(in the rows, 128 means zero)
The rows of A fall into a few groups, and each row is roughly a mix of its group's hidden directions.
A, 117 rows:
[[145 172 147  93 120 177 106 130 104 117]
 [127  95 132 110 175 112 174  96 140 113]
 [137 166 148  98 132 180 108 136 103 101]
 [127  99 155 153 163 170  85 144 133 118]
 [115 131 111 101  84  92 164 156 149 149]
 [138 101 141 164 160 161  78 148 120 124]
 [127 135 119 157  80 165 150 172 134 111]
 [114 147 153 147 137 136 185 107 166 154]
 [128 141 127 137 184 151 177 102 124 147]
 [107 154 110 101  79 103 153 144 151 157]
 [161 139 126 114 119 115  84 117  71 107]
 [108 148 162 157 137 142 181 123 166 137]
 [154 149 107 150  89 167 169 137 129 104]
 [126 159 127 193 149 164 121 114 134 138]
 [119 136 115 188 114 160 137 115  90 105]
 [124 146 153 161  66 146 143 155 142 117]
 [141 130 133  56 122 101 124 131 155 152]
 [124 170 134 193 127 161 118 123 139 121]
 [139 119 162 173 145 162  79 130 122 119]
 [122 121 111 190 131 165 142 127  95 104]
 [ 93 145 106  80  96 116 147 153 149 150]
 [129 122 119 200 126 158 134 123  95 120]
 [118 107  99 127  93 113  68 137 108 150]
 [132 103 138  61 105  91 127 144 124 124]
 [138 143 151 110 173 121 139  70 102 129]
 [150 114 100 104 114 121  66 138 106 100]
 [142  97 155 163 172 168 104 123 138 114]
 [144 177 128 138  65 136 109 136 119 138]
 [142 102  96 132 163 143 178 120 112  93]
 [130  94 163 142 183 153 108 111 129 106]
 [139 142 145 129 132 105 102 115  57 110]
 [152 171 152  99 132 180 107 127 110 121]
 [104 130 107 181 130 161 140 124  93  95]
 [110  91  90 167 127  93 161 112 137 140]
 [124 150 124 193 161 165 125 123 143 131]
 [128  97 126 112 127 157 160 156 187 137]
 [134  98 118  95 193 132 130 104 146 137]
 [125 104 106 118 106 117  73 165 111  97]
 [149  98 148 151 175 173 103 123 140 118]
 [150 171 149 100 117 180 111 136 110 109]
 [144 103 141  61 105  94 127 137 119 132]
 [142 136 137  66 129 105 116 139 168 157]
 [129 101 117 127  75 127  79 163 128 136]
 [152 100 163 161 147 164  87 144 133 118]
 [114  82 109 142 117  68 151 114 130 142]
 [101  92 167 121  85 113  95 146 143 137]
 [141 127 112 129 159 117 163  85  90  91]
 [179 159 116 127 154 165 120 118 117  91]
 [ 88  82 135 117  97 107 100 147 147 153]
 [140  98 102 118 136 153  65 141 100 128]
 [100 155  88  97  91 104 159 144 125 142]
 [116 157 132 199 149 149 118 110 136 132]
 [129 101 131 124 177 114 173  87 135 111]
 [113  92 115 162 117  71 140 129 155 147]
 [137 159 129 132 140  93 129 125  74  83]
 [132 107 147  69 105  79 126 137 133 122]
 [115 147 103 109  79  92 169 145 132 140]
 [129 105 133 123 102 156 150 147 188 157]
 [134 148 147 114  98 171  93 148 167 151]
 [140 146 182 136 121 137 181 108 133 153]
 [ 95  98 108 125  90 103  91 134 145 164]
 [160 104 141 134 173 131 152  88 113  94]
 [125 153 104  93 100  77 160 115 106 131]
 [123 104 136  68 104  80 133 139 134 116]
 [125 129  98 179 124 170 148 114  90 116]
 [124 107 136 135 170  72 103 102 113 148]
 [120 145 170 163  99 137 169 128 139 165]
 [113 146 140 169 110 150 163 131 168 165]
 [ 71 100 160 148 131 117 136 130 124 170]
 [106 112 133 128  75  89 105 167 126 112]
 [126 114  98 112 149 130  64 130 125  88]
 [128 126 106 186 127 163 150 107  93 114]
 [131 106  97 104 138 120  64 132 107 100]
 [166 127 142 173 103  99 146 118  94 102]
 [129 184  99 160 158 127 151  99 133 114]
 [162 104 157 148 165 147  81 120 112 114]
 [145 102 128  64 138  97 137 138 155 147]
 [151 167 152  92 127 173 100 129 101 130]
 [128 156 101 162  86 155 155 144 103 102]
 [124 124 118 154 163 148 159  96  97  83]
 [124 140 123 197 141 164 136 112 107 112]
 [105 140 131 130 104 158  87 167 159 161]
 [100  96 130 124 137 140 169 140 175 164]
 [125 159 125 192 151 167 123 119 140 133]
 [ 93 107 149 135  78  95  94 151 128 131]
 [173 141 115 102 163 159 142  85 137 139]
 [116 134 158 151 135 139 192 130 125 167]
 [108  85  97 162 127  85 155 125 145 139]
 [169 167 126 156 131 167 171 134 124 131]
 [146  97 132 127 178 102 161  86 138 126]
 [130 118 186 138 116 152 166 128 126 169]
 [130 103 140  64 102  92 131 139 114 111]
 [130 160 128 143 179 155 149  88 154 119]
 [147 148 119 129 121 100  99 116  59 120]
 [127 108 142  69  99  78 126 130 121 125]
 [182 166 122 105 135 129 124  96 120  91]
 [120  81 117 162 131  75 154 120 145 134]
 [144 151 134 143 143 123 110 108  55 127]
 [157 108 148 162 152 174  87 138 122 112]
 [153 106 134 162 167 160  92 128 101 105]
 [127 106 170 102  79  92 112 123 114 146]
 [130 156 134 191 159 162 121 116 143 136]
 [149 161 144  92 127 182 111 131  97 117]
 [123 169 123 181 139 178 121 118 126 123]
 [136  85 171 100  93 126 131 167 117 126]
 [125 146 104  93  87  83 165 136 118 134]
 [141 110 116 125 151  95 187  95 118 106]
 [139 133 106 172 134 184 141 117  91 124]
 [122 128 113 194 125 160 132 117  88 122]
 [112  93 151 136 171 132 171 105 159 114]
 [164 103  96 127 179 115  98 121 103 141]
 [156 146 118 129 104 115  78 115  75 122]
 [148 168 144  84 120 174 106 127 104 128]
 [138 176 154 114 133 181 109 129 111 101]
 [123 112 129  57 147  95 124 131 145 146]
 [113 153  87 107  82 110 166 150 128 139]
 [147 119 153 175 155 169  89 119 123 115]]
Here is one row of each group, with its name. Which group are the others in?
[133  98 151 165 177 166 119 115 133 106]
X
[140 118  76 114 136 120  81 143  92 105]
H
[129 135 144  72 129  91 117 139 175 141]
R

[113  89 106 161 125  76 151 120 152 143]
R
[171 165 111 152 141 180 148 121 132 134]
H
[ 98  90 166 124  95 103 106 153 104 142]
H
[142 157 141 131 138 105 102 106  70  96]
H
[121 152 120 197 147 166 127 118 129 127]
R
[107 149 119  96  97  78 168 116 134 141]
X
[122 159 125 153 187 139 165 117 114 105]
H
[132 125 133 138 157  94 151  79  90  99]
X
[ 96 111 134 109 182 112  88 115 135 154]
X
[137 172 157 104 141 177 101 140 121 106]
R
[147 173 159 103 136 177 101 133 118 116]
R
